First come named turns, each shown by rows before and after it. For each pair of rows after them, which turns, in which order, take the first row to the second? The first pair is done for you.
Z_190 (before => after):
[ -4   7   4  -3  -9  -7   0  -4   2   2  19 -16  -3  10 -10   0  -6 -16
  -1   0   4  -8  -3  -4   1   2  -3  11   0] => [  4   8  -1  -7 -13  -3   5  -7   2  -2  11 -10  -2   4  -3   3   3 -17
   3  -5 -12  -5   7   1   5  12 -12  -1  -4]
[ -1  -2  -7   6   1 -11   1  -3  -2  -2  -4  -2  -5   0   5  -2   2   2
   5   2   7 -13  -1   2   1 -10   4 -19  -2] => [ -2  -3  -7   7   0 -11   1  -4  -1  -3  -4  -2  -6  -1   5  -1   2   5
   5   4   6 -13  -3   3   2  -9   4 -20  -2]
[ -5  -8  -1   7  -2  -1  -1  -5 -12  17  -9   4   3   2  -9  -1  -8   3
  -7  -9  14  12  -4 -15 -13 -17  15 -10   1] => [  3  -8  -7   2  -7   3   5  -9 -12  12 -17  10   4  -6  -1   3   4   4
  -3 -13  -5  17   6  -8  -8  -4   4 -25  -4]
Z_93 (before => after):
[  8  14   5   2   8   5 -10  12  -5  -6  -9   2 -19 -23  19   8  19  -3
  13   7 -15  -1  18 -13   4   9  -6  -2  -6] => [  6  -2 -10   8  -6  -3   0  -2  -2  -4 -13   0 -15 -18  15  15  14  10
  14   0 -24   1  14   4   3  12  -5 -25  -6]
[  0   8   2  -4   3  -4   3   7   5   5   1   5   5   9  -3  -7  -4 -13
  -5  -1   3  -6   7  -3   3   4   2   9   7] => [-2 -1 -6 -1 -5 -9  9 -1  6  6 -2  4  7 11 -5 -3 -7 -6 -3 -5 -2 -5  5  8
  2  5  2 -4  7]
[  3  -5  -3  -6   2  -1  -7 -11   0   2  -2  -2  -1  -4   2   4   3   3
  14   3 -13 -13   6  -3  -1   2   2 -20  -6] => [  3  -4   5  -4   5   1 -12  -8  -4   6  -3   2  -5  -7  -1   2   2   3
  13  10  -7  -8   4 -16  -5  -5   5 -12  -8]
[ -2  -5 -10   5  -8   4   4  -4   7  -9  -3 -10  -2  -5   9   3   7  11
   4   4 -11  -2  -8  15   4   8  -4 -13  -3] => [ -5  -7   5  11  -4   7  -6   1  -3   0  -7   1 -10  -8   0   0   2  15
  -1  17   2   8 -12 -10  -6  -7   5   0  -6]
Z_626 (before => after):
[  3 -11  -4  10 -17  12   3  -6   6  -6 -20  10 -12   3 -10   1   0   5
   8  -4  -5  22  11 -21 -17  -4   0 -18 -21] => [ -1 -17  -9  13 -17   7   5 -10  10  -6 -18   3 -13   7 -10   2  -5  11
   9  -4  -1  17   4 -13 -17  -7   3 -24 -19]
[  1   0  -6   2   4   7   5 -14  -1  -4   3  -9   2  -5   6   6  -1   5
  -1  -3   2   0 -15   3  12   8  -4  -1   2] => [  1   2  -6   2   7   6   3 -12   0  -4   5 -10   2  -3   6   4  -2   2
   0  -4   8  -3 -15   2  11   6  -2   2   3]
[  0  -3   7   8   8  11   2  -6  13  -5 -10   0  -3  -7  -7   1   1  -2
   2  -4   4  -7  -6   5  -9   0   3   0   1] => [  1  -2   8   7   9  11   2  -5  13  -5 -10   1  -3  -7  -7   1   1  -3
   2  -4   5  -7  -5   3 -10  -1   2   2   0]
Then:
(two turns a pair)
[ -4  -6  -2  -9  16  -1   7  -2  -2 -17  10   0  -9   2   2   4  11 -11
   6   9   9 -12  11  -4   8  -6 -10  -9  -4] => [ -7 -13   3  -3  13  -1   4  -4  -8 -11   5   5 -12   2  -5   5   7  -4
   3  14  14  -5   8 -14   2 -14  -5  -9  -6] -> Z_93, Z_93
[  1  12   2  -4   7   1 -14   3   1  -6   7 -11   7   2   3  -9   5  -9
  -3 -13  -8 -12  13   5   2  16 -12  15  -3] => [-10 -13  -4   9 -11  -3 -11 -12   0  -1   3 -12   0   0  -4   0  -6  22
  -9  -1 -12   1  -3  13  -3  14  -7  -2  -6] -> Z_190, Z_93
[ -4   1  -8  -9   4  -6  -8  -1  16 -14   8 -27  -4  -9   3   1  -1   6
   8   0  11  -2 -15   8   2   0   1  -4   1] => [ -4   4   1  -7   8  -4 -15   3  11 -11   8 -22  -7 -10   1  -2  -2   5
   6   6  18   1 -15  -5  -1  -6   5   5   0] -> Z_93, Z_93
[  0   7  -5   3  13  -2  -2  -1   0  -7  -1 -18  -2   2  12   6  -9  -4
   3   0  22 -20 -11   4  -2 -10   5   1   4] => [ 12  13  -4  -5  10   8   1   0  -3 -13 -11  -5  -2 -13  21   8   7  -8
   6  -1  -3 -10   6   3   4   7 -11  -5  -3] -> Z_626, Z_190
[ -3   4   4  -8   6   2  -1   2   6  -1  -7   2  -3   3  -5  -4   2  -4
   5 -21   8 -12  12  -8  -5   0  -3   3  -2] => [ -5  -3   4  -2   2   0  -1  -2   2   4 -10   5  -5   3 -10  -3  -2   3
   3 -18   9  -6  10 -11  -9  -5   2  -2  -3] -> Z_93, Z_93
[ 10   9  -5  11  12 -12   1   0   0   6   3  -8   0  19  -2  -5  -2   3
  -2 -14  10  -8   1   3 -13  -1   1 -21   6] => [ 13  15   8  10  16  -7  -5   7  -6   9   0   2  -2  14  -5  -7   1  -2
  -5  -8  13  -1   6 -14 -16  -5   1  -9   3] -> Z_93, Z_626
[  1  -2  14  -4   0  12   4  -1  -4   0   8  16 -11  -9 -17  -1  -3  11
  -6  22   3  12  10 -16  -9  -7  -8  19   7] => [  5   5  -3 -16   0  11  16  -4  10 -14  14   2  -2  -7  -3   2   5   4
   1   9 -12  -4  16  15   6  16 -21   7  12] -> Z_93, Z_626
[-17  -6  14  10 -14   1  -4   0  -7 -14  10 -10  -4 -29   0  -2   4  18
  -8  20 -10 -10  -7  -4  -2  10  -1  -9  -5] => [-16   0  15   8  -9   2  -6   4  -4 -17  13 -14  -3 -28   4  -3   6  13
  -7  20  -7 -16  -8  -2   0  11  -2  -4  -3] -> Z_93, Z_626
[  5  18 -13  -4   8 -10  10  -4  -2   1  10 -10   2  21  -1  -5  -5 -15
   2 -21   8 -13   3  10  -2   4   4  10   8] => [  2  16   0   3  10  -9   2  -1 -11   9   7  -1  -4  19  -9  -7  -9 -11
  -2 -10  18  -4   0 -11 -10  -9  11  20   4] -> Z_93, Z_93
